The same turns and mirrors carry the whole set onto itself and the rows of a family onto each other. Which other rows belong to the same family as each row named below? List them in the order they appear above.
These 16 rows form 4 families of 4 rows each.
K: [ -6  20  40  14  -9   7 -11   2  -4  12]
G: [ 13   1 -35  -1  -6 -15 -37   0  -7  -7]
P: [-9 19 34 16 -3 14  7  4 -4 19]
Y: [ 13   9 -17 -19 -13 -17  25  -7 -23   9]
U: [ 12  -7 -49  -1  15   5 -17  -4 -10   6]
M: [-5 19 39  8  5 14  1 -2 -3 26]
A: [-31 -28  16  16  19   1 -25  14 -14  -3]
F: [ 17  15 -10 -28   9 -16  16  -9 -33   3]
E: [-43 -21  13  17  22  -2 -14  -6  -6   2]
W: [-32 -25  16  12  26   6 -19   9  -6  -7]
V: [  0   7 -22 -11 -14 -19  21 -22 -26  12]
B: [ 12  -9 -42  -5  11  -4 -32  -7 -12  -3]
H: [-23 -20  22   3  32   2 -21  17 -11  -6]
Z: [ 13  15 -15 -18  -7 -22  19 -12 -32  14]
Q: [-5  6 24 20  0 28  6  9 -6 26]
N: [  7   0 -45   1  14  -3 -28 -12 -12  -8]

Same family as M: Y, A, N
Same family as V: K, U, H
Same family as Z: P, W, B

The same turns and mirrors carry the whole set onto itself and the rows of a family onto each other. Which other rows belong to the same family as each row named below? List them in the order they appear above.
These 32 rows form 4 families of 8 rows each.
lat: [ 29  30  -3  -7  22  -8  21  -7 -12]
beraz: [ 12   6 -12  -3  26   3  10  24 -31]
virur: [ 26  -3 -13  16 -37  25   3  23  12]
zuv: [ 17  -8  -6  14 -36  26  -8  21  23]
zop: [ 20 -19 -28   3  -8 -21  -7  25  -9]
golu: [ 33   6  -9  13 -40  21   7  10  21]
gori: [ 20  -7 -11  16 -36  25  -3  25  14]
kan: [-22   8  30   7   4  20   8  15  -3]
dalo: [ 31  -8 -30   3  -9 -23   6  17 -12]
teg: [ 33   2 -13  16 -38  24   8  17  15]
pako: [ 23   3  -1  11 -38  21  -5   9  32]
tiku: [ 38   6 -18  -3 -12 -32   5  -4   9]
Ketel: [-8 23 36  5  0 14 17 -1  7]
Goreb: [ -4   6  12 -15  26  -6 -19   3  10]
mab: [ 28   1 -10  -6  -9 -33  -7  -6  21]
niz: [-10  -2   4 -10  29   0 -18  18  -4]
bunel: [ 23  30   8 -13  23 -10   9 -15   6]
sul: [ 1 29 30  7 -2 12 28 -2 -2]
Rula: [ -8  11  19  14   2  20  25  22 -22]
Ruve: [ 40   0 -26   0 -12 -28   9   6  -3]
sepo: [-16  15  35   6   4  15  11   5   5]
peved: [ 18  -3  -2  12 -37  23 -10  15  29]
Soko: [  9  22  13 -16  24 -11  -9 -12  14]
sem: [-17   6  24  11   5  20  14  21 -14]
Numet: [  0  20  20  13   1  19  31  14 -20]
falut: [ 32   7  -4  13 -38  20   2   6  28]
vefo: [ 17  -7  -8  -7  -6 -30 -18  -1  25]
pomuf: [  9 -17 -13  -6  -6 -26 -24  13  16]
Rofem: [  4  26  25  11  -1  14  35   2 -12]
zad: [ -1  -4  -7  -5  28   2  -7  26 -22]
rup: [ 11 -22 -22  -2  -5 -22 -20  23   2]
kote: [ 26  19 -11  -3  23  -2  20  10 -27]

Same family as Ketel: kan, sul, Rula, sepo, sem, Numet, Rofem
Same family as teg: virur, zuv, golu, gori, pako, peved, falut

The same turns and mirrors carry the whole set onto itself and the rows of a family onto each other. Which other rows belong to the same family as each row named below? List them in the order they appear above.
These 32 rows form 4 families of 8 rows each.
teman: [ 17  -4  -7 -47  -1  43  -2 -44  10 -23   9   2   8   9 -15]
Vib: [-29   2 -31  -4  18  34 -14   1 -18 -20 -25  13  -4  14 -22]
zel: [ -1  27 -20  -2  20  -7 -15 -39 -34 -36   5  19  -7  -3 -42]
falu: [ -7   6  24  14   7   1 -12 -16  -8   2  31 -16  -3   0  21]
tepa: [ 22  -6  -5 -57   1  29 -15 -36   1 -15  15  12   7   7 -15]
Rekip: [-32   0 -28   1   6  13  -9   9 -23 -11 -19  20  -5  15 -17]
netip: [  0  15 -18   3  33  -4 -14 -27 -27 -34  -5  12  -7  -1 -53]
Niti: [ -2  14  -7 -48  37  -3 -20 -39 -15 -36  22 -14   2 -17 -26]
nit: [-12  21   9  19   3  15  -8 -25 -13   3  27 -20  -5   6  23]
tegom: [ -5  18  19  15  -7   7 -19 -24  -1   6  25 -18  -2   2  18]
nele: [ 17 -26   9 -15  -9  10   3 -36  21 -12  -9  -5 -12 -24 -36]
zeg: [ -4  -8  19   0   1  -8  14 -18  19 -36   7 -27  13 -13   4]
ratu: [ 20 -22   7   0 -10  23   4 -33  24 -14   2  -9 -13 -18 -36]
dide: [-43   4 -11  -4  -8  25 -29   4  -4  11   4  -5 -15 -17   1]
Bul: [ 24   0  -7 -51   9  39 -14 -41   4 -14  13 -12   4   9  -9]
Nevoz: [-41   7 -16  -1  -4  28 -26  -7 -20  13   0  -7 -27 -14  -2]
Nuz: [-12  -9  15  10   6   2  18 -16  16 -32  16 -32   3 -22   1]
Zilap: [-16  13 -14 -57  31   3 -14 -39 -17 -28  18   9   4 -22 -15]
nevef: [ -8  24 -20   2  26 -11 -16 -29 -30 -21  10  27  -7 -15 -40]
nenin: [-31  13 -31   9   7  18  -2   6 -14 -20 -15  23   7  11 -15]
navo: [-10  13  -9 -55  20   9 -22 -46 -14 -36  22  -1  -1 -23 -24]
faso: [ -3  21  15  23  15   9 -19 -18 -15 -11  26 -24  -4  -1  20]
megik: [ 21  -4  -9 -48   5  33  -2 -48   2 -11   1  13   4  10 -15]
Zuko: [ -9  14 -19  -3  21 -19 -18 -16 -34 -30   2  25  -6  -1 -42]
riso: [ 26 -26  -1 -11  -8  31  -5 -19  21  -9  -7 -16 -16 -16 -31]
pulu: [ 23 -35   7 -19  -7  21   0 -22  22 -14   2   3  -6 -15 -34]
Guker: [-35   9 -36   0   8  19  -1  -2 -23 -30 -22  13  -1   7 -19]
Kesib: [-36   7  -8  -7  11  35 -39  -5 -18   8   5 -10 -20 -11   6]
Mutu: [-39  -3  -4  -5   0  21 -27   1 -16  17   7  -4 -18  -3  11]
Kotep: [  3 -12   9  17   9   3  11  -4  14 -39   1 -30   4 -19  -4]
piti: [ -5  11  -9 -53  25  -8 -24 -32 -24 -33  24   9   5 -12 -22]
led: [  5 -22  21   8   7  -6  15  -9  18 -31  15 -16   9 -13  -4]

Same family as piti: falu, tepa, Rekip, Zuko, pulu, Mutu, led
Same family as nele: tegom, zeg, dide, Zilap, nevef, nenin, megik
Same family as nit: teman, zel, ratu, Nevoz, Nuz, navo, Guker
Same family as Vib: netip, Niti, Bul, faso, riso, Kesib, Kotep

The same turns and mirrors carry the whole set onto itself and the rows of a family onto each other. Which other rows belong to the same family as each row named below? List them in the order they appear above.
These 32 rows form 4 families of 8 rows each.
Vopa: [ 14 -31 -22 -16  54 -15 -22  28 -13  -1 -48 -23  16]
neni: [ 14 -18 -28 -15  43 -24 -15  36  -1  -2 -42 -34  19]
zapiz: [ 22  27 -10 -15  51 -53  -3 -23  -1 -12 -45  -8  14]
poven: [  6 -15 -22   1  51  -7  37   4 -24  30 -27 -13   8]
Kitim: [-18  -1  -8  17  43  27  -5  20   4  18 -39 -19  32]
kefu: [ 26  19 -17 -16  41 -61   9 -11  -5 -12 -35  -2  16]
diz: [-21  -5 -32  21  52  17  -1  28  10   7 -38 -15  16]
giz: [ -1 -29 -14 -16  29 -18 -22  15 -14   1 -46 -33  23]
zag: [  2  21  -1   5  57 -27 -30 -16  27 -13 -46   4  27]
bebom: [  4  23  -7  19  29 -11  22 -21  23  -5 -23  28  31]
Pona: [ 22 -30 -18   2  39 -14 -21  28  -7   4 -52 -25   3]
labab: [  3 -16  -1  32  44 -41  -8   5  -2  41 -24  -7  12]
Bazo: [ -7  30   1  25  36  -5  17 -24  16   8 -24  17  24]
lan: [ -5  -2   3   0  55 -22 -43  -7  17 -10 -35  19  30]
seda: [ 18   8  -6 -20  41 -62  -2 -20 -17  -4 -28  13  11]
Babi: [  2  -6  -8  29  36 -44  -2  17  11  38 -20 -15  18]
bele: [  5   9 -15  -5  32 -11  39  10 -26  24 -34 -26   9]
vikis: [ -5   9 -14 -23  33   5   2 -14 -21 -32 -45   6  22]
bon: [-11 -16 -19  18  52  32  -9  18   7  15 -40  -8  13]
der: [ 14  -5 -24   3  40 -14  41   5 -26  24 -32 -13  -7]
ruko: [  8  16 -23 -20  47  10   2   4  -9 -30 -46  17   2]
vufuz: [ 15  15 -19 -21  36   0  17  -6   6 -35 -40  13  29]
fini: [  8  17 -30 -15  47 -59   1  -7   1 -14 -30   8  -4]
Vedon: [-22  18  -3  16  28 -12   8 -28  -4  -3 -31  21  24]
peku: [ -5  27  -4  26  40 -11  13 -18  11   7 -19  32   2]
Viv: [-11   9 -20   9  57 -30 -36  -4  35 -11 -38  11  12]
lodos: [ -2   5 -38  10  47 -20  40  16 -15  16 -32 -19  -4]
Mivu: [-11 -16   1  21  22 -38  -4  -4  -7  34 -27 -22  20]
gupog: [ -2   4  -6  15  48 -24 -37  -4  35 -10 -39  10  40]
nuna: [ 11  20 -18 -30  42   7  12  -2   0 -31 -50  -2  19]
Tomom: [-12 -24 -21  14  64  25   7  13   0  22 -38 -11  22]
pitum: [ 11 -21  -7  35  35 -34  -8  12  -8  36 -36 -11   1]

Same family as Bazo: Vopa, kefu, labab, bon, der, gupog, nuna
Same family as zapiz: poven, zag, bebom, Pona, vufuz, Tomom, pitum
Same family as Babi: neni, Kitim, lan, seda, bele, ruko, peku

The same turns and mirrors carry the whole set onto itself and the rows of a family onto each other. Which other rows belong to the same family as each row named below? List them in the order they appear above.
These 30 rows form 5 families of 6 rows each.
Ropav: [  8   0   0  30  -6 -36   2   4]
goda: [-13   9  -1 -22 -27  15  -8  26]
libus: [-17 -20  12  16  16  18  12 -12]
mamup: [ -6   2  18  37 -21  -6  -3  11]
bofa: [ -6  -5 -32   4  17  21  -8  25]
fep: [ -2   8 -41  13  12 -20  17  10]
zipum: [-14   8  -7 -21 -42   1   7  11]
lum: [ -4   6  -4  34 -34 -19   4   8]
Dizim: [-10  -8 -32   4  10  31 -14  17]
pom: [ -6  12  10  32 -29 -13  -9   9]
mapib: [ -9 -24   7 -20  12   4  17 -20]
Zufum: [ -2 -16  19  10 -13  16   0 -26]
saler: [ -3  23 -30  12  18 -24  12   9]
mided: [-14  15   2 -18 -34   8  -9  15]
sepup: [  8  17 -18 -33 -20   3  -6   7]
siton: [-16  12  -1 -18  11 -11  26 -18]
kebup: [-18 -21   4  24  11  22   0 -15]
mubi: [-16  10   6 -26   4  -8  28  -6]
Lizet: [ -4   2  -6 -41 -15  -7   4   9]
bavev: [ 12   3 -33   6  -6  16 -25  19]
rus: [ -6 -27  22  21 -13  -1  -1 -11]
Zaz: [-17  -6 -11 -15   4  -7  34 -22]
vokab: [ 10  -8 -36  17  19 -13  -8  19]
zud: [ -4  -5  -4 -30   5  13  14 -24]
fuzag: [ 11   8   8  30 -13 -23   3 -15]
Ves: [  3  21 -20  21  14 -28  14  17]
lod: [  3  -9 -25 -10 -13  11 -22  32]
nunov: [-16 -28   0  29  -7  19   6 -13]
ziref: [ 18   6 -30  30  17 -12  -3  -1]
lezo: [-10 -14 -37   1  -8  27  -9  19]

Same family as sepup: Zufum, bavev, zud, fuzag, ziref
Same family as goda: libus, mamup, bofa, mubi, Ves
Same family as nunov: fep, zipum, lum, Zaz, lezo
Same family as mided: Dizim, pom, saler, siton, kebup

The same turns and mirrors carry the whole set onto itself and the rows of a family onto each other. Which other rows belong to the same family as each row named below? List them in the order they appear above.
These 30 rows form 5 families of 6 rows each.
nir: [ 35  -3  10  -2  -3 -33  18  10 -11 -10 -19  -9 -17 -21  41 -34  17  28
 -23 -22 -26   2 -10 -10  -5]
Pezo: [-14 -13  10 -16   7   7  35  12 -18   9 -16   0  -2   5  -1 -20   4  10
   5 -27  41  28 -28 -13 -35]
Bovi: [ -2   5  -4  40   3   0  -5   5 -14  23   4 -19  -2  12  -9 -35 -37  -6
   2 -48   3   0   2 -20  -4]
fuve: [ 19  18   6  24  31   0  11  48  14  -1  -2  -8  -4 -22  26  11   6   9
 -15 -25  -3 -33  11 -20  21]
zev: [-13  -8  -9 -13  -3  -6   7  13  10 -45  -2  -2  19 -17  16   0  19   5
   6  -5  36   8  17  24  26]
pumu: [ 31  28   4  20  12   8   8  46  10   7 -10  -4   3 -13  21  16   3  -1
 -19  -8 -17 -28  12 -23  16]
lodot: [ 19  27 -12  26  12  10  14  59   8   0   9 -16  -6  -3  25   8   3  -9
 -10 -26 -11 -33   6 -11  18]
vazor: [-16  -9  -4   4  -9 -14   6   1   6 -23  -2 -19  22  -8  40   6  31   5
  19  16   2   9  22  27  29]
rin: [ 37   3  19  -1 -10 -23  13  21 -22   0 -26   5 -14 -25  41 -34  20  23
 -28 -18 -20   6  -7 -14   8]
gifof: [ 34  29 -10  17  -3   1  15  45  20  10  -9 -32   1 -21  28  -3  19  -4
  -9 -15 -13 -21  14 -15  15]
sopa: [-22 -19   9 -20   3   3  29  -4 -23  19 -20   2  -8  15  -2  -5   4  15
  -8 -14  17  35  -7  -3 -38]
rele: [ -8  16  21   4   2   1 -14  -2  11 -13  32  -7  33  22  17  26  16  -9
   4 -11  23   0 -28  10   2]
rure: [ -4  26  11   1 -23  -5 -17  -1   7 -11  23 -16  37  30  10  17   6 -15
   9   4  12  -5 -20   7   1]
nov: [-25  -5   6   0   0 -11  36   6  -9  30 -15 -15 -11  26   9 -14   1  15
  19 -16  24  30  -1   6 -39]
luter: [ -8  14   7  20 -18  10  -9   5  -7   1  40  -4  28  25  13  19   2 -27
   4  -7  11   3 -26  11  10]
nas: [-19 -17  -1  -8   3   4  37  17 -17   0 -14   6  -2  13   4 -25   6  10
  15 -24  13  44  -8   4 -37]
nubi: [-10  -1   4  26  -5 -18   2   5 -23  30  -8 -17  -8  20 -16 -23 -41   5
  -6 -25  16 -13   3 -30  -7]
Suna: [-10  -5  -5 -16 -21 -13   4   7   6 -41  -9  -1  14   0  33   1  17  13
   7  11  17   6  26  28  24]
vizug: [-16 -23 -14  -6  -7  -9   4  21 -14 -37  -2  -2  14 -11  29  -6  29   2
  -3  -1  14  23  22  32  26]
doluv: [ 36  -2  13   7  -3 -25  12  23 -14 -11 -11   4 -10 -40  38 -39  15  18
 -31 -34   6   3 -15 -11  10]
Nupa: [ 27  26 -12  15  11   1   5  40   6  13 -10  -4  -2 -22  15  19   4  -7
 -22  -8  -6 -34  12 -12  15]
tuk: [ -1  22   2   0 -14   5 -15 -13   5  -3  21 -12  40   8   5  17   9 -20
  15   8   9  -6 -26   6  -8]
Rezop: [ 26  -1   9  10   0 -30  10  24 -18  24 -17 -18 -28 -18  52 -25  27  17
 -32 -24 -13   2  -1  -7   4]
lesa: [  5   6  -5  34  -7 -25   6   0 -15  26  -7 -17  -8   9 -11 -29 -37   5
   6 -26  22 -19  -4 -21 -16]
Posif: [ 27  -3   6   2 -10 -28  17  35 -22  -7 -12  -1 -19 -16  43 -42  20  15
 -28 -42  -5  15  -8   3  -4]
rad: [-13  -9  -5 -10 -12 -23  17   7   6 -38  -6  -3   5  -2  28  13  17  15
  -5  11  17   1  24  34  20]
det: [ -8  17   3   8 -30 -10   5   1   2   1  24 -29  27  18  13  17  16 -21
   9  12  29   5 -22  20   6]
taset: [ -6  -3  -2  32  -7 -12   9  -3 -13  46 -11 -26  -4  -2 -16 -27 -25  -2
  -6 -29  17  14   8 -26  -9]
lema: [-24 -11   8 -22  -4   5  31   9 -22  16 -26   1 -13  23   0 -15  -2  13
  -1 -10  28  26  -5  -9 -32]
Dube: [-13 -10  12  32  15 -18  -8  -7 -18  16   7 -18  -5  10  -7 -29 -34  15
  -3 -39  21  -4 -11 -26  -6]

Same family as pumu: rin, rure, nubi, Suna, lema
Same family as luter: Bovi, lodot, nas, vizug, Posif
Same family as fuve: Pezo, zev, rele, doluv, Dube
Same family as tuk: nir, sopa, Nupa, lesa, rad

